Rows swapped in pairs by one turn or mirror: which row each one swaps with:
The rows were stretched afterwards, more along some directions than others.
gereg: [-3.56 -1.35 -1.37 -0.39 -0.48 -0.53 -0.39 -0.59  0.66  0.91  1.40  0.49
  1.82  0.15 -1.58 -0.14  0.05  0.63 -1.04  0.39 -1.32]
losi: [-3.24 -1.24 -3.00  1.42 -0.67  0.45 -1.66 -0.59  0.72 -0.09  0.90  0.78
  0.43 -0.63 -1.06 -0.17  0.91 -0.60 -1.90  1.44 -0.76]
Zavo: [-1.49 -1.60 -0.78 -1.91 -1.92 -0.60 -0.49 -1.96  2.18  0.41  1.18  0.43
  0.95  0.02 -1.16 -0.32  1.24  0.06  0.03  1.55 -1.53]
vut: [-2.19 -0.75  0.34 -1.16 -0.01  2.27 -1.73 -2.28  0.67 -0.45  1.31 -1.28
 -0.50 -1.87 -2.63 -0.52 -0.10 -0.55 -0.73  0.99 -0.25]
sog: [-2.49 -1.19 -1.22  0.42 -0.80  1.09 -1.73 -2.24  1.84 -0.07  2.75  0.14
 -0.24 -0.52 -2.55 -0.78  0.68  0.62 -0.78  1.52 -1.40]
Kosad: [-3.21 -0.70 -1.52 -0.64 -0.44 -0.33 -0.75 -2.03 -0.11 -0.40  0.82 -0.96
  0.61 -0.99 -1.28 -0.02  0.59 -0.86 -0.70  0.06 -0.96]
Zunu: [-2.48 -1.64 -1.24  0.13 -0.01  0.39 -0.65 -1.11  1.16 -0.20  2.00 -0.31
  0.61 -0.38 -1.59 -1.45  0.45 -0.13 -0.88  1.37 -2.74]
Zutik: [-1.04 -0.58 -1.43 -0.71 -2.32 -0.47  0.44 -1.14  0.86  1.00  1.16  0.21
  0.59 -0.52 -1.26  0.30  1.72  0.65 -0.88  1.47 -1.98]
Situt: [-3.42 -0.76 -1.68 -0.36 -1.62  0.20 -1.80 -1.34  1.41  0.08  1.38 -0.35
  0.26 -0.13 -1.07 -0.92  0.77 -1.45 -1.95  1.44 -1.34]
kiza: [-2.18 -1.01 -1.90  0.46  0.96  1.09 -1.72 -1.49  0.74 -1.64  2.41 -1.58
 -0.31 -0.57 -2.49 -1.52 -0.59 -0.93 -0.94  0.56 -1.50]
pive: [-2.33 -0.54 -1.75  0.29  0.20  0.63 -1.92 -1.78  0.91  0.19  1.31 -0.22
  0.22 -1.00 -2.73 -0.22  0.08  0.87 -1.47 -0.13 -0.34]
ful: [-2.28 -1.40 -2.36  1.13  0.21  0.92 -2.26 -0.74  0.97 -0.95  1.83 -1.03
  0.28 -0.91 -0.93 -1.10 -0.41 -0.17 -0.58 -0.12 -1.20]
getom: [-1.57 -0.73 -0.84 -0.15  0.03 -0.37 -1.65  0.34  0.92  0.25  0.60  0.04
  0.09 -0.62 -0.79  0.08  1.22  0.14 -0.95 -0.25 -0.89]
zelud: [-2.28 -1.34 -3.04  0.50  0.08  0.41 -1.46 -1.60  0.51 -0.90  1.49 -1.19
 -0.01 -0.05 -1.77 -0.46 -0.43 -0.47 -1.22  0.58 -1.01]
lat: [-1.72  0.06 -1.33 -0.49 -0.80  0.40 -0.34 -1.19  0.32  0.15  1.62 -0.80
 -0.09  0.45 -0.72 -1.09  0.97 -0.58 -1.36  0.78 -1.30]
gizog: [-2.93 -1.71 -2.29  0.79 -0.98 -0.93 -1.99 -2.05  1.10  0.26  1.67  0.94
  1.36  0.55 -2.25 -0.89  0.70  0.21 -1.00  0.14 -1.39]
pinug: [-2.50 -1.99  0.04 -1.41 -1.56 -1.40 -0.56 -0.88  1.95  1.11  1.03  0.45
  1.08 -0.81 -1.56 -0.41  0.06  0.69 -1.89  0.04 -1.13]
Nezud: [-2.15 -0.33 -0.40 -1.27 -0.45  0.38 -1.48 -2.08  1.31  0.63  2.34 -0.68
 -0.06 -0.48 -1.18 -0.55  0.65 -0.57 -0.69  0.47 -0.24]
telev: [-3.21 -1.30 -1.21 -0.14 -1.15  0.73  0.13 -1.78  1.18 -0.41  1.11 -1.82
  0.08 -0.96 -0.93 -0.99 -0.54 -0.47 -1.66  0.74 -0.60]
mibom: [-2.46 -1.37 -1.04  0.08 -1.50  1.08 -1.18 -1.95  0.21 -0.14  1.28 -2.03
 -0.18 -0.90 -1.47 -0.64 -0.35  0.33 -2.49  0.23 -1.02]
Sakol: [-3.07 -0.56 -1.34  0.06 -0.74  1.26 -0.69 -0.96  0.26  0.64  2.36 -0.44
 -0.38  0.11 -2.01 -1.09  0.87 -0.62 -2.26  0.80 -1.78]
mude: [-1.43 -1.20 -1.85 -1.25 -1.04 -1.52  0.07 -1.08  1.24  0.22  1.07  0.31
  0.99 -0.44 -2.33 -0.31  0.72 -0.39 -0.67  0.45 -0.92]
Sosiv: [-1.84 -1.74 -0.67 -0.80 -0.85 -0.99 -1.15 -0.53  1.79 -0.29 -0.03 -0.58
  1.17 -0.55 -1.29 -0.14 -0.23  0.73 -0.60  0.59  0.37]
vepez: [-3.63 -1.16 -1.54  0.87  0.54 -0.30 -1.57 -1.36  1.34 -0.34  0.85  0.50
  0.92  0.29 -0.82 -0.83  0.78 -0.50 -2.14  0.86 -1.39]
vadu: [-1.80 -0.69 -1.17  0.15 -1.19  2.68 -1.42 -2.02 -0.12 -0.41  1.52 -1.63
 -0.68 -0.89 -2.73 -0.32 -0.02 -1.07 -2.38  0.83 -0.38]
Rop: [-2.62 -1.49 -1.16  0.31 -0.96  1.84 -1.35 -1.42  2.04 -0.50  0.95 -0.64
  1.20 -0.87 -1.57 -1.71  0.12 -0.79 -0.40  0.00 -0.44]
Vila: [-4.13 -1.20 -2.88  1.33  0.27  1.74 -1.97 -1.17  1.15  0.16  2.61  0.57
  0.54 -0.70 -2.18 -0.41  1.15 -0.21 -1.14  1.00 -1.05]
Nog: [-4.18 -0.65 -2.52  1.37  0.75  0.43 -2.26 -1.55  0.35 -0.31  1.97  0.33
  0.40  0.18 -1.73 -0.94  0.82 -1.42 -2.11  0.65 -0.85]
debiv: [-2.73 -1.56 -1.99  0.56  1.06 -0.22 -1.20 -0.58  0.90 -0.02  1.82 -0.32
 -0.67 -1.09 -1.54 -0.05  1.54  0.56 -1.18  1.29 -1.71]
mupa: [-2.36 -0.22 -2.56 -0.23 -1.53  0.67 -1.09 -2.24  0.06  1.02  1.82 -0.01
  0.67 -0.44 -1.84 -0.05  1.43 -0.20 -0.83  1.49 -1.42]
bavi: [-2.93 -1.83 -1.12 -0.32 -0.36 -0.41 -1.81 -0.46  1.76 -0.35  1.52 -0.82
  0.45 -0.93 -2.55 -1.68 -0.83 -0.12 -1.64 -0.39 -1.52]
mubu: [-2.43 -1.13 -1.10 -0.38 -2.04 -0.21 -0.17 -0.28  1.58  1.50  1.16  0.56
  0.15 -0.79 -0.78  0.21  1.82  0.71 -0.16  1.84 -0.78]
gon: [-3.42 -0.83 -2.14  1.11 -0.24  1.34 -1.37 -1.52  0.06 -0.75  2.20 -1.57
  0.45 -0.94 -2.06 -0.41  0.15 -0.49 -1.92 -1.14 -0.89]
femet: [-2.02 -1.89 -0.79 -0.48 -0.41 -1.14 -1.02 -1.37  0.95  0.38  1.47 -0.74
  1.19 -0.28 -0.40 -0.04  0.58  0.03 -0.93  0.62 -1.42]
bani: [-1.63 -0.35 -1.24 -0.71 -1.10  0.88  0.08 -0.86  1.29  0.30  1.14 -0.06
 -0.28 -0.10 -1.33  0.30  0.46  0.30 -0.60  1.77 -1.30]
ket: [-2.60 -0.74 -0.89 -0.27  0.33  0.13 -0.62 -0.64  0.93 -0.29  1.21 -0.12
  0.79 -0.19 -2.26 -1.11  0.19  0.25 -2.35  0.38 -0.54]
gub: [-2.29 -1.10 -0.80 -1.25 -0.84 -0.92 -0.15 -0.23 -0.09  0.35  0.79 -0.52
  0.39 -0.72 -1.02  0.62  0.89 -0.09 -2.16  2.12 -1.16]
popo: [-2.98 -2.06 -0.44 -1.31 -0.96 -1.28 -0.40 -1.37  2.14  1.18  1.61  0.96
  0.91 -0.52 -1.71 -0.31  0.91  1.16 -0.84  0.49 -1.36]
Fumar: [-2.75 -1.24 -1.75  1.04 -1.70  1.82 -1.70 -1.11  1.32 -0.01  0.99  0.18
  0.86 -1.09 -2.07 -0.65  1.36  0.12 -1.73  0.21 -1.02]
sivet: [-1.75 -1.60 -1.38  0.33 -0.75 -0.62 -0.40 -0.40  1.90  0.77  0.80  1.38
  0.51 -0.83 -1.38  0.56  2.11  0.30 -1.04  1.48 -1.41]
Fos: [-2.95 -1.69 -2.18  0.35  0.74 -0.26 -2.45 -1.18  0.80 -0.45  0.85  0.18
  1.10 -0.13 -1.27 -0.13  1.65 -0.60 -1.52  1.60 -0.81]
viv: [-2.85 -0.87 -1.40 -0.14  0.32  0.62 -1.19 -1.16  0.86 -1.50  1.45 -1.48
  0.65  0.19 -2.23 -1.18 -0.62 -0.61 -2.54 -0.07 -0.91]
vadeg: [-1.10 -1.18 -0.81 -1.64 -2.79 -0.69 -0.29 -1.24  2.07  0.74  1.10  0.23
  0.88 -0.29 -0.47 -0.42  1.28 -0.41 -0.28  0.88 -1.96]
Demob: [-2.02 -1.01 -0.19 -0.42 -0.83 -0.35 -1.55 -1.30  0.95  1.22  0.81  0.35
  1.09 -0.40 -1.68 -0.11  0.58  1.05 -1.93 -0.06 -0.47]
Nuru: [-1.49 -1.09 -2.58 -0.44 -1.59  0.17  0.25 -0.52  1.79  0.13  1.12 -0.37
  0.04 -0.50 -1.58 -0.23  0.46 -0.34 -1.26  1.16 -0.68]
sifi: [-3.08 -1.29 -1.98 -0.08 -0.69  0.35 -1.38 -0.93  1.48  0.61  2.04 -0.56
  1.22 -0.21 -1.05 -0.89  0.12 -0.31 -1.20 -0.33 -0.32]

Swapped with Zutik: Demob
Swapped with viv: Sakol
Swapped with pinug: vadeg
Swapped with Nuru: sifi
Swapped with ful: losi
Swapped with pive: mupa
Swapped with mibom: Fumar
Swapped with vut: Kosad
Swapped with gereg: bani

